Each row is where one point has got to under a steady rotation. How many steps took it there?
The counts run from 0 to 870.
[ -1.0  10.9  -8.6  21.6 -15.0  14.9  25.3  18.4 -30.3  23.6   0.9  34.3
 -36.9  14.2  14.0   3.4 -22.2   6.0   0.4 -16.1 -29.4  -8.7   5.1   0.9
   1.0  -2.3 -16.8 -13.9 -16.5   3.8 -25.5  -8.8   2.0  -9.1 -11.7  -0.1
  28.0 -14.2  21.1  13.6  31.7  -6.9  23.3  -7.4 -11.9 -11.8 -14.8  44.3
   0.8] : 691
[ -0.4  11.3 -28.6  18.7   1.2   8.2  27.4   1.2 -22.0  12.9  14.5  -1.6
 -34.0  -3.0  14.6   9.1 -20.8  -1.2   9.1 -22.4 -33.2 -14.0   5.1   2.8
  14.4  21.5 -18.3  21.6 -11.9  -8.8  10.0 -13.3 -24.2 -14.3 -11.6  -9.0
  32.6 -22.3  25.5  35.3  28.2  -1.1  -3.0 -23.8  17.0 -19.2  -4.1  30.3
  17.7] : 131
[-10.5   7.0  -6.8  12.5 -15.7  13.0  -2.9 -10.8 -21.6   8.4  -8.3  17.4
 -17.9  -5.9  15.6  -2.6 -23.5 -12.8  22.9 -25.3 -27.5 -15.8  10.5 -12.1
  13.2  32.3   1.6   8.6  -2.0   8.4  -8.2  -1.5 -39.9  -8.1  -5.1 -31.7
  42.9 -16.0  19.8  23.7  17.2   9.6  16.9 -11.6   1.7   8.6 -17.7  32.8
 -23.6] : 470
[ -8.2   0.8 -15.3   9.3  -4.2   1.0  12.9 -10.0 -23.4  23.9  14.4  27.1
 -24.6  -8.8  -4.0   0.4 -12.2  11.4  30.9 -19.8 -12.0 -10.5   5.6   6.7
  -5.0  25.0 -23.8 -10.4 -18.1  25.6  -1.8 -21.7 -21.2   0.9 -18.6 -13.6
  34.2   0.5  10.2  43.4  21.3   4.0  -1.8 -22.1  18.8 -11.5  12.2  26.8
 -11.6] : 593
[ -9.7  14.4 -13.6  21.6 -28.1   1.2  10.7  16.2 -25.2  -7.4  -5.3  29.6
 -23.4  -5.5  -5.7  -1.9 -24.7 -12.0   8.2  -2.0 -27.3   5.1  -2.2  -3.6
  11.0   4.8  -4.7   7.0   0.8  32.6 -19.4   7.4 -13.5   6.8 -13.6  -5.2
  54.0  14.7   9.9  16.5  27.5  -8.5  23.8 -25.8   5.2  10.2 -15.2  40.5
 -30.6] : 848
[ -8.8  21.9 -10.0  24.5 -29.2  13.1  -8.7  -7.2 -31.9  17.6  14.8  28.4
 -13.2   5.8 -10.5  -1.1 -18.5 -12.1  10.3 -12.2 -18.0  -6.1  -3.8   1.5
  12.4   9.5  -7.2   6.2 -22.0   2.0  -9.7  12.0   3.5  20.9  -2.5  -1.4
  45.1 -14.1  11.5  15.3  31.5 -15.8  14.9 -12.5  -6.3 -20.5 -15.3  36.7
  -5.4] : 183
[ -3.8  -2.6 -17.1   5.8   8.2   3.6  23.8 -13.8 -23.9  22.3   8.3  19.6
 -17.6  -0.8   9.0   2.2 -15.5   1.8  16.7  -8.7 -28.4 -22.5   2.2   2.0
 -14.9  22.4 -21.9 -27.1 -12.2  14.4 -20.9 -17.9 -11.8 -20.4  -3.9  -6.5
  30.4  -4.3   4.0  25.2  25.6   8.7   0.6 -16.1  10.9  -5.8  -2.0  40.5
 -19.6] : 806
[  5.5   7.7  -8.8  30.4 -17.0   3.4  12.3   7.7 -30.6  12.7 -10.4  10.5
  -9.1   5.6  -0.2   9.6 -24.3 -11.6   6.1 -15.6 -47.8 -17.3   1.6 -17.7
   2.7  13.3 -22.6   2.1 -17.0 -20.3  -9.6   1.0 -13.3  -1.3   8.8  -6.7
  42.0 -23.3  19.1   5.2  23.3 -18.4  32.7  -3.7 -17.3 -22.0 -15.2  30.6
  -4.4] : 395
[-17.9  19.2   9.3  30.0  -3.0  14.9  -8.7  18.2 -19.3  -6.3  10.6  10.6
 -15.5 -16.0  -5.7  -1.8 -30.6 -12.1  -1.9   5.7 -27.2   3.5  16.7  -9.8
   1.8  19.2 -42.0 -23.9   4.8 -13.1 -11.2  -8.8 -10.5   0.1  -6.4   5.1
  55.6   0.0  33.6   4.8 -11.9 -11.4  19.9  -8.9  -7.9  -1.8  -9.2   9.5
 -26.3] : 144
[ -7.7   3.7  -0.2  26.2  -8.4  23.7  17.7  -1.7 -33.3  22.1  -0.8  27.5
 -31.1   3.0  12.4  13.3 -22.9   5.2  12.8 -11.2 -15.7 -11.9  21.3   6.4
 -21.4  12.6 -35.6 -38.6  -9.9  10.8 -29.9 -21.8  -0.4  -2.5  -9.8  -3.4
  29.2  -3.0  23.7  25.8   5.6   0.2  16.3  -0.2  -7.9  -5.4  -9.2  35.4
 -14.3] : 142
[-10.4  10.2  12.1  33.5  -5.6  20.3  -0.7  11.5 -20.4   6.4   5.3  21.1
 -30.0  -7.4   6.9   4.1 -22.0   2.1   6.0  -4.7 -22.8   4.5  20.4   8.7
 -15.6   6.5 -31.5 -41.9 -12.6  -1.1 -13.9 -14.2  -5.7   4.1 -10.2   4.1
  42.5 -19.5  27.0   7.4  -3.8 -14.0  22.7  -9.1 -20.0 -12.3 -19.3  22.6
 -24.4] : 143
[  1.4  -1.5 -10.1  32.8   8.4   5.7  -0.6  16.2  -5.4   6.4   4.7   7.1
 -37.6 -21.8  27.6  12.3 -22.7  17.6  23.4   3.5 -25.9  -7.5  14.7  -1.3
 -11.8  35.3 -42.6 -22.9  -5.1  19.9   2.1 -11.6 -42.1 -14.7  -7.3   3.7
  38.7 -21.9  24.1   0.8   1.9 -12.9  -2.1 -19.9  -3.4  -7.0  -5.9  16.4
  -9.7] : 34
[-28.6  17.0  -9.3  21.6  -6.4   1.7  -8.2 -11.4 -30.4   6.2 -30.9  22.6
  -6.2  14.1 -21.3   4.3 -23.0  -8.3   4.1 -12.5 -19.1  -0.9  18.2  16.2
 -16.3  14.4 -11.4  -9.4  -4.6   3.3  -4.9 -16.1 -12.9   4.4   0.5   0.8
  37.6  19.7  13.6  31.9  19.0  12.5  15.0 -20.0  -0.4 -19.3  -2.8  34.9
 -19.0] : 574
[-16.5  17.5   3.4  23.4 -17.8  19.6 -11.0  26.9 -15.5  -2.9   3.7  38.3
 -26.9   7.7   3.6   7.5 -28.7  13.0  -1.3 -26.7 -10.8  11.0  10.9   4.8
   6.3  27.4 -20.8   8.9  -0.4  -7.8  -1.5   7.5 -16.4  -4.5  13.0 -10.1
  48.1   2.7  28.6  27.8  28.5  -0.5   7.0 -30.6   5.9 -14.6 -26.8  17.8
  -7.4] : 447
[-11.2  29.0 -18.8  25.7   2.4  15.2  -2.2  -8.6  -9.9   0.4  39.5  25.3
  -8.5 -11.0   8.0   1.1  -8.5 -31.4   6.5 -12.5 -35.6  -2.8   4.4 -12.7
   7.0  33.0 -18.6   3.6  -8.4  26.8  -7.2  10.6 -22.5  -8.5  -9.5 -10.2
  43.2   1.3  17.4   9.9  21.9   1.6  -5.5 -36.3   6.8  -2.2  -3.8  13.9
 -14.1] : 725
[-11.6  28.1  -7.4  33.9   3.6   6.7  -9.9  17.5 -16.8  -4.7  12.4  17.8
 -16.0 -10.2  15.8  17.0 -33.1  -6.1 -16.9  -0.1 -35.3  11.4  -2.7  -3.4
   6.0  37.8 -18.4  15.0 -12.6  19.2  -1.7  14.5 -23.6  -7.1  13.6   4.9
  44.9  -7.0  16.4 -11.4  27.6 -14.8  -2.0 -33.8  -3.4  -5.9 -17.9  17.5
 -10.2] : 584
[-17.7   2.2  -8.6  19.5  -4.1  17.6  -6.3  11.7   4.3 -16.7   2.6  28.2
 -31.5 -10.8  -6.7  -7.8 -20.4  -0.5   6.3 -37.3 -36.5   2.7   4.4  12.7
  20.9  19.7 -19.7   6.9  -6.1  -6.4   1.0   1.4 -31.3 -22.4  -8.1  -2.6
  31.2 -14.6  32.6  27.8  29.0   5.1   3.9 -24.6  -0.8  -2.4 -26.8  24.6
  -4.2] : 472
[ -1.9  10.7 -18.3   9.1 -16.0  12.7  24.7  -3.2 -25.9  -6.5   0.3  12.0
 -36.1   9.5   5.4  13.5 -21.7   2.4   1.5 -15.3 -30.0  -2.2   2.8   6.8
  19.1  12.1  -7.3  17.0  -1.3  22.6  -4.8  -9.3 -31.4 -16.4 -14.4   7.4
  23.0  -3.5  33.4  31.6  26.6   3.8   8.4 -26.1   8.8  -6.6 -11.5  35.2
  16.5] : 636
[-11.1  -3.8 -14.0  22.2 -20.2   4.6  12.4  -5.3 -22.6  15.1 -17.4  25.2
 -29.4  -6.5 -13.6  -2.4  -9.3  -5.4  28.9 -27.5 -20.1  -6.0  -1.4  -1.0
   5.1   8.2  -9.1  16.9  -2.5  10.6  -2.4  -9.7 -29.2   4.2 -27.2 -20.5
  44.6  -3.6  23.5  45.3  20.8   0.2   6.3 -20.7  10.5   0.4   3.2  40.9
  -4.7] : 44
[-13.5   7.0 -13.6  35.0 -12.7  11.9   4.6   8.6 -25.8  15.1 -22.5   9.2
 -31.0  -6.7  -1.4  17.6 -40.9   6.8  -2.5 -13.3 -41.1  -0.7   6.4   6.3
   2.4   7.7 -32.4   9.0 -20.3 -15.2  -8.9  -8.8 -20.2   2.5 -11.8  24.2
  18.5  -7.4  21.7   6.4  11.3 -11.9  13.3 -11.7  -3.1 -16.5   9.8  37.5
  -6.1] : 528
[-14.3  20.6  -9.3  15.9   4.8  21.1  -4.6 -19.0 -16.4  10.4  14.9  32.9
 -33.1   0.9   6.0   9.2   2.5   1.9  10.9 -22.6 -22.3 -18.8  23.3   8.0
   1.2  32.7 -25.8 -29.4 -22.9  21.0 -12.0  -9.5 -17.2  -9.5   2.7 -12.4
  20.5 -18.9  24.0  23.3  19.5  17.3   1.5 -15.1  -9.0 -20.1 -16.2  24.3
  -2.3] : 861
[-20.4  18.3   5.9  35.8  -8.3  15.7 -21.5  11.4  -3.2   9.2   0.4  40.7
 -21.9  -1.0   4.9 -12.1 -15.3 -14.7  10.4 -12.5 -14.5  -7.4  14.6  -9.6
  -1.6  16.8 -16.6 -29.5   5.3   2.6 -18.4  -1.9  -4.4   0.3  -3.2 -25.9
  49.8   2.5  18.7  36.2  19.8  -2.1   4.1 -19.1 -11.0   0.4 -16.0  33.5
 -16.7] : 306
[  2.9   9.6 -28.3  35.8 -10.0   0.8   2.1  -1.0 -24.5   7.6   2.4  17.3
 -22.9 -10.0   2.3  19.0 -25.3  10.9  -3.5  -4.3 -33.8  -8.1  10.9  17.3
   1.7  21.0 -24.8  19.0 -16.1  30.4   6.6   0.1 -27.0   8.8  -4.3  25.6
  34.9 -16.0  22.0  -7.9  24.1 -18.5   5.7 -18.6  -4.0 -24.6   2.2  26.8
  -3.0] : 157
[ -9.2  27.6  -4.4  24.6   6.9   6.7  -2.3   4.8 -23.2  19.0   3.7  29.0
 -24.8   8.5   6.3   2.4 -23.4  24.1  11.4  -7.3  -0.9  -0.7  16.5   0.2
  -7.4  44.3 -17.3 -10.6   3.1  15.1  -8.9 -15.6 -20.2 -21.0  10.3 -11.4
  50.5  11.7  13.5  22.8  24.2  12.6  -6.5 -28.2  18.0 -14.1  -6.9  15.0
 -18.3] : 538
[  1.2   7.6  -9.7  20.0  -5.9  -8.4 -16.0  17.2 -31.7  15.5   7.9  15.6
 -24.8  -6.6   1.3  -7.9 -26.6  11.4   5.0   4.8 -22.7  15.6  -5.2  11.7
   7.8  24.0 -32.0 -16.0  -5.4  -3.9  -6.1  -4.6 -10.9   0.2   0.2  10.1
  57.1 -10.6   7.8  -1.3  21.2 -19.5  -1.1 -24.5  10.4 -22.2  -9.9  15.4
 -37.5] : 28
[-23.8  15.1   2.5  26.0   3.9   1.0 -19.3   9.8 -12.9  -2.2 -23.7  42.1
 -10.4  -1.7  -0.6   8.4 -26.7  -4.5   2.5   1.0 -28.2   2.3  25.3   9.8
 -16.0  27.7 -22.7  -7.1  -6.5  20.2 -20.7   6.7 -20.6   6.2   7.6   2.8
  43.1  16.6  12.7   9.4  15.1  -2.9  14.3 -25.9 -17.8   2.8 -18.4  41.4
 -31.5] : 281
[ -6.2   4.6  -4.5  23.6  -8.3  -5.2 -17.6   0.0 -16.3  -6.0 -21.8  33.5
   0.3  -3.2  -5.4  15.0 -15.1   5.2   5.0  -4.6 -37.1 -14.2  23.4   5.0
 -15.6  24.4 -37.0 -27.4 -11.3  15.3 -18.0  10.6 -25.5   8.3  10.9   3.6
  39.8  -1.0  13.9   2.6  10.5 -14.4  26.1 -13.1 -26.2 -17.7 -18.4  35.4
 -29.3] : 280
[ -7.7  26.7 -14.9  32.1  -8.6   7.3  -7.3   5.4 -22.1  11.1  25.9  22.6
 -16.4 -15.3 -17.9  -2.6  -9.5 -22.5   7.4   3.6 -29.1   4.9   8.6 -15.5
  -1.2  18.9 -46.1 -11.9 -20.4   4.1 -10.4  -2.0  -2.3  17.3 -16.0  18.2
  46.9   8.4  20.9   7.4   9.0 -14.0   8.6 -18.5 -11.8 -13.6  -0.1   9.4
 -17.2] : 779
[ 14.4   2.2 -21.2  16.2 -10.7   4.5  10.0  -1.0 -32.8  18.9   2.3  15.5
 -10.9  -6.0  -1.7   6.7 -21.6   8.2  17.0   4.4 -46.3  -8.0   5.7   0.1
  -2.1  22.6 -36.0  -0.8 -29.5  -4.9 -16.1   3.0 -20.1   2.2   0.5  21.6
  40.7 -12.7   5.5  -3.9  11.6  -9.1  23.1  -6.0  -7.6 -17.2  -9.4  25.1
 -22.0] : 828
[-16.3   8.7  -2.4  18.2 -34.0  -3.6   2.8   2.9 -23.9  -3.1   4.3  35.5
 -15.7   5.1  -9.7  -0.2 -16.2  -6.4  10.8 -14.1 -10.8  10.3  -6.3  13.6
  11.8   7.2   2.6  17.3   9.1  28.9  -6.2  10.2 -15.3  10.1  -3.8 -13.5
  54.3  -0.3  15.0  33.5  32.4 -17.7   9.3 -39.2   7.5 -12.9 -22.4  35.9
  -8.3] : 501
[ -5.8  30.2 -17.8  23.8 -10.7   7.3  17.7 -16.7 -32.2  10.8   4.1   8.4
  -4.9   9.2  -8.0  26.1 -12.3  16.7  10.6   3.2 -24.1 -11.9  13.4 -14.3
  10.3  38.2 -30.3  12.7 -16.7  10.1  -2.5   2.0 -35.1   5.7   8.5  13.7
  48.5  12.5  13.4  12.2   6.9  -4.6  13.7 -26.6   3.0 -30.1   3.6  13.2
   4.6] : 109
[-18.9  17.7 -18.4  16.0   3.8  11.4   1.7 -13.5 -10.3  -2.6  18.7  37.7
 -23.0   0.7  -8.6  -4.6   1.6 -17.2  13.7 -10.3 -34.8 -11.5  14.0   6.6
   4.3  30.0 -24.2  -9.8 -11.4  36.9  -7.1  -1.0 -20.6  -9.9 -10.7   4.5
  30.5   6.5  21.8  31.0  32.3  15.6  -3.8 -31.8   3.0  -4.3 -22.1  27.4
  -6.6] : 86
[ 10.0   4.9 -14.2  25.5   6.8  -2.4   0.1   2.9  -4.0  22.7  22.7  17.3
  -4.8 -17.5  12.1  10.6 -19.6  -4.5  16.8  -2.8 -27.5 -21.1  -1.1 -26.7
  -6.6  39.0 -27.5  -2.3  -9.6  12.5   0.2   5.0 -25.8  -5.1   6.1 -14.4
  59.0 -17.4   1.2   0.1  16.4 -10.6   1.5 -30.1   0.2 -18.7  -5.5  17.6
  -8.6] : 377
[-11.0  33.5  -8.2  24.3  -7.0  15.5  10.2   3.5 -25.7   8.0  -9.1  23.4
  -9.0  21.1  -2.5  21.4 -24.1   1.6  -2.7 -13.1 -24.6 -12.6   9.8 -18.3
   5.6  33.7 -22.5  22.1  -2.3   3.2 -16.8   5.9 -23.2 -20.7  18.1   4.5
  34.8  24.8   9.3  12.2  14.0   7.9  20.7 -25.2  -4.0 -15.2 -14.2  27.8
  -7.7] : 744
[  1.2  21.7 -19.0  27.4 -11.6   6.2  17.9 -10.6 -41.3  21.0  -4.7  10.5
  -6.0   6.6  -7.1  14.8 -19.0  -0.3  11.9   0.2 -28.0 -24.6   6.7 -17.4
  13.5  27.1 -25.8   1.1 -24.1  -5.0 -20.9 -10.3  -7.9  13.1 -13.0  12.3
  41.7   4.4  10.8  13.0  15.4  -9.9  21.7 -17.6  -0.2 -25.4  -0.7  28.3
  -1.0] : 481
[ 13.4   2.6 -24.9  12.8   5.1   1.0  10.6   4.9 -14.8   4.5  21.8  21.8
 -14.7  -9.3   3.4   6.5 -12.3  -8.3  21.5  -3.4 -50.4 -17.6   1.5 -12.1
   5.2  32.8 -33.2 -24.0 -22.7  15.5 -13.2   9.5 -20.3 -13.9  -1.2   4.0
  46.7 -24.8   7.3   7.1  17.6 -12.0  12.5 -21.0  -7.9  -9.4 -25.0  25.3
 -22.0] : 511
[ -0.4   8.2  -9.7  19.9  -8.4  22.0   3.7  29.4 -21.1  17.1  15.5  31.9
 -30.5  -2.3   0.5   6.8 -31.6  17.9  -4.4 -10.7 -16.7   9.6   6.6  16.1
 -10.2  18.2 -40.2  -5.4 -14.7 -21.7  -5.4   1.1  -5.0  -9.7  16.2  11.3
  34.6  -9.2   5.9   9.8  29.2 -12.1  12.9 -17.6   5.0 -20.3 -23.3  27.3
  -8.2] : 533
[-24.5  14.6   3.1  29.7  -9.0  25.8  -2.2  -6.4 -31.3   3.0  19.1  12.0
 -25.3 -11.0  -8.9  -2.6 -22.2 -13.8   3.3  -3.7  -9.6  11.1  17.6  24.2
  -3.2  21.0 -27.1 -14.9  -1.6  -5.8   6.1 -22.2  -1.0  12.2 -23.8   5.6
  55.1   2.9  36.7  32.9   2.8   3.0   3.0 -18.9  -3.2 -16.7  -1.2   8.8
  -6.7] : 570
